Here are some points, each followed by its number:
{ 24,   7,  -1,  20, -24,  -4,  26,   7,   1,  21,   6, -53, -42,   6,
  37,  27,  16,  27,  21,  46,  24,   9, -57,  38,  10,  17,  13, -28,
   6,  29, -24,  34,  12,  27, -17,  10,  29,   5,  -5,  16,  -5,   1,
  21,  14,   7,  16,  32} 0
{-30,   6, -18, -20, -11, -23,   5, -31, -26, -30,  14,   0,   0, -14,
  -1,  42,  15, -42, -15, -16, -32,   6,  -9,  -5,  20,  25,   3, -13,
  29, -29,  12,  28,  33, -35, -20,  24,   5,  12,   0,  19, -14,  17,
  12, -41,  21, -12, -43} 1
{  2, -35,  12, -50,  -9,  -7, -36, -60, -15,  19,   8,   1,  35,  26,
   7, -23,  28,  -5,  -4, -29,   9,   0,  -3,  23,  -1,  16,  -1,   9,
  24,  18,  -1, -15,   2,  11,   6,   3,  -6,  18,  22,  32,  -5, -27,
  -7, -20,  -4,  22,   2} 2
{ -3, -32,   5,   2,  16,  -1,  34, -29,   7,   7, -58,  32, -32,   6,
  30,  29, -22, -15,   1, -46, -10, -36,  18,  15, -26,  -5,  21,   7,
   4,   5,  38,   5,  23,  19,   3,  27, -14,  17, -35, -39, -26,  30,
   5,   1,  29,  28,  12} 3
{-26,  28,  27,  20,  12,  25,  28,  21,  26,  12,  19,  32, -23,  22,
  26,  12,  31,  20,  18,  29,  -1,  36,  14,  33, -28,  33,  24,  28,
  -9,  28,   4,  14, -53,  35,  16,  25,  17,  31, -33,  18,  16,  30,
  -2,  27,  19,  27, -28} 4
{-23,  24,  21,  -4,  11,  12,  -9, -21,  -1,  15,  31,  29,  -6,  18,
  -1,  14,  19, -40,  -8, -27,  11,  22,  34,   5,  28,   7,  23,  17,
  16,  23,  26,  20,  13, -14,  27,  19,  -7,  17,  36,  16,  24,  23,
  -1, -13,   8, -14, -25} 5
{ 23,  22,   7,  17,  24,  13,   9,  12,  28,  -4,  21,   1,  11, -39,
 -13,  31,  16,  22,   6,  19,   7,  20,   6, -15, -47,  -7,  -8, -11,
  25,  -8,  14,  -8,  11,   3,  14,  -4,  -1,  -7, -40, -12,  -9,  22,
  -1,  16,  -6, -47,  29} 6
{ -3, -37,   2,  -6,  -8, -43,  29, -17, -38,  18, -55,   3, -10,  -2,
  19,  29, -31, -40, -14,  14, -17, -31,  41,  -8,  23, -22,  32,  -8,
  24,  18,   6,  34,  39,  -4,  -9,   9,  25,   3, -12, -41, -32,  13,
  21, -39,  30,   2,   0} 7
{ 22,   4,   2,  10,  36,  27,  35,  18,  28,  12, -39,  19,  10,  23,
  20,  16, -21,  45,  11,  17,  15, -15,  19,  24,  -3,   2,  16,  22,
 -31,  11,   7, -29,   7,  28,  11,  26, -14,   9,   3, -54,  16,  10,
 -44,  26,  31,  13,  32} 8
{-23,  -8, -46,  -7,   1,   8, -31, -21,   0, -55,  -3,  17,  27,  20,
  -9,  33,  27,  10,   5, -45,   1,  12, -16,  19, -24,  22, -17,  24,
  38, -39,  27, -41,   6,  11,  11,  14, -33,  15,  -9,  13,  19,  -4,
  -9,   8,  -3,  31, -26} 9
{-35, -28,   9,  -5, -31,  25,   0, -12,   5,  21, -57, -34, -17,  -1,
  26, -16,   5, -12,  11, -18, -43, -28, -13,   9,   1,  18,   8, -20,
 -23,  25, -23,   5, -12,  18, -44,  26, -17,  24,  12, -23,  -3,   1,
 -24,  -4,  16,   2, -33} 10
{-13,  12,  -2,  37, -16, -11, -23, -24, -19,   5,  16, -32,   0,   9,
  32,  16,  15, -14,  25, -28,  -6,  21,   7,  10, -45,  29,  16,   9,
   5,  10, -46, -53, -35,  35, -16,  24, -47,  13, -33,  14, -27,   6,
 -31, -26,  22,  13, -17} 11
New points follow, each followed by the number of its nearest point above, looking only along the 5 directions in which the numbered points spread most.
{  0,  11,  10, -16,  21, -16,  15, -18, -30,   5,  17,  14, -26, -32,
 -23, -13, -26,   4, -32,  -6, -30,  28,  29, -43,   6, -35, -15, -58,
 -40,   0,  28,   5,  21, -45, -46, -43,  15, -45,   6,  -4,  -4,  14,
  30, -34, -44, -42,  20} 1
{ 20,  14,  10,  21,  26, -56, -49, -15, -53,  23,   6,  27, -20,   1,
  21, -17,  -5, -36,  33,   3,   9,  21,  21,   8, -44, -14,  23,  -1,
  -7,  30,   6, -54,  18,   9,   6,  21,  10,  -7, -41,   4, -59,  -1,
  15, -26,  10,  11,  14} 2
{ 22,   9, -39,  19, -33, -20,  21,  44,  -6, -56,  11,   3,  27, -50,
 -35,  16,  -1,  42,   7,  18,  22,   9, -34, -14,  -6, -21, -41,  -5,
  16, -49,  20,  10,  14,   7,  17, -13,  23, -27, -40,   1, -44,  -1,
  39,  13, -22, -27, -29} 6
{ 39,  15,  13,   4,  19,   5, -18, -18,   1,  21,  19,  25,  30,  15,
  -7, -37,  14,  23, -16, -41,  15,  14,  27, -38, -12,  12, -18,  16,
   9,  -6,   3, -33,  -7, -38,  17,  -2, -36,  -7,  12,  12,  36,  12,
 -15, -16, -14, -10,  30} 9
{-36,  20,  24,  11,  -2, -28, -24, -25, -20,  23, -18,   9,  34, -24,
  13, -22, -51,  18,  -6, -10, -40,   6,  -1, -40, -20, -22,   5, -21,
  17,  25,   4, -30,   2, -49, -56,  11,  12,   2,  -6, -31, -25, -22,
  24, -55,  24, -29, -13} 1
{  4,  27,  -4,  32,  -9, -20,  28, -45, -41, -10, -11,   6, -30,  -4,
 -48, -11, -47,  15,  12, -24,  39,   4, -11, -15,  20, -34, -31,  21,
 -39, -32,  27,  31,  12,   0,  29, -11, -14, -20,  -1, -35, -17,   5,
  19, -44, -26, -21, -37} 1
{-44,  11,  23,   0,  31,  18,  38,  21,  23,   3,  10,  32, -23,  19,
  15,  16,   0,  34,  23,  23, -23,  10,  15,  18, -40,   7,  14,   3,
 -21,  -4,  -7,  -2, -20,  20,   5,  10,  -5,   8,  -8,  -2,  13,  29,
 -22,  26,   1,  22, -14} 4
{ 25,  11, -53,  14,  29,  33,  33,   0,  25, -39,  22,  27,  22,  22,
 -10,   1,  31,  26, -10,  -9,  28,  19, -32, -30,  16,  31, -30,  24,
  20, -39,   5,  27,   0, -44,  29,  21, -54,  11,  27,  19,   5, -17,
 -28,  27,  -3,  -5,  34} 6
{-20,  13,  33,  21,   5,  28,  21, -23,  18,  24,  12,  -5,  13, -35,
  -7, -24, -19,  15,  20, -43, -14,  37,  15,  -9,  29, -11,   5, -34,
 -28,  22, -24,  26, -19,   3, -42,  -7, -35, -27,  22,   6,  31,   5,
 -28,   0,  -6, -33,  12} 2
{  8, -12,  13, -19,  23,  23, -21,  25,  11,  19, -30,   4,   6,  -1,
   0,  40, -55, -26,   3,  12,   7, -35,  35,   6,  37, -52,  19,   9,
  18,  27,  -7,   6,  16,   7,   7, -19,  27, -41,  18, -36,   9,  38,
   6,  13,  -9,  17,   7} 3
{-33,  23,  12,   7, -11,  18, -21, -16,  22,  12,   2, -19,  39, -59,
  21, -35, -36,  16,  -7, -43, -42,  18,   7, -37,  -2, -37,  22, -46,
   4,  10,  -6, -37,  -7,  -9, -55,   5, -39, -11,  14, -21,  24, -25,
  -7,  -7,  27, -44,  -8} 2
{-37,  -2,  -7, -10, -23,  18, -12,  -7,  26,  18,  -2, -15, -18,  30,
   9,  -9, -41, -20,  -6, -29, -21,   4,  -8, -29,  16, -54,  25,  24,
 -15,  14, -15,  -2, -27, -36,  -8,   0, -36, -19,  33, -17,  20, -14,
 -32,   7,  -2,  -1, -29} 2
{-18, -14, -20,   0, -47, -49,  14,  -4, -59,   4,  18, -19,  45,  27,
   8,  -3,  17,  29,  11,  21,  11,  -1, -46,  22, -41,  30,   5,  28,
  31,   4,   2, -28,  25,  24,  33,   5,  30,  27, -51,   1, -36, -37,
  30, -30,  26,  31, -13} 11
{ -4, -35,  20,   4,  22, -19, -44, -21, -41,  20, -13,  11,  21,   1,
  23,  -6,  17, -11,  27,   1, -16, -43,  -1,  11,   0,  34,  20,  -8,
  26,  20,  28, -22,  14,  27, -14,  23,  20,  10,  -3,  12,   0, -46,
  30, -50,  12,  19,  -5} 2
{ 28,   4, -12,  10, -23,  12,  29,  33,  20,  16,  26, -46, -15, -41,
  32,  32,  22,   0,  17,  39,  18,  19, -57,  -2,  16,  18,  20, -21,
  21,  29, -19,  19,   4,  18,   9,  18,  19,  23,   7,  24,   1, -11,
  12,  32,  29, -22,   6} 0
{  0, -12, -41,   8, -19, -42,  37, -29, -39, -50, -32,  -8,  24,  23,
 -10, -35,   9,  18,  25, -21,  15, -53, -44,  19,   3,   8, -32,  23,
 -19, -49,  21,  18,  25,  24,  23,   4,  16,  34, -17,  -5, -22, -37,
  25, -38,   1,  23, -27} 2
{ 30,  14,  12,   7,  24,   7,   4, -59, -16,  16,   4, -30, -25, -49,
  36, -15,  11,  -8,   5, -41,  11,  22,   4,  -4,  36,  29,  32, -34,
 -44,  16, -41,  23, -35,  13, -14,  22, -25,  19,  26,  11,  32, -14,
 -37, -33,  30, -19,  24} 10
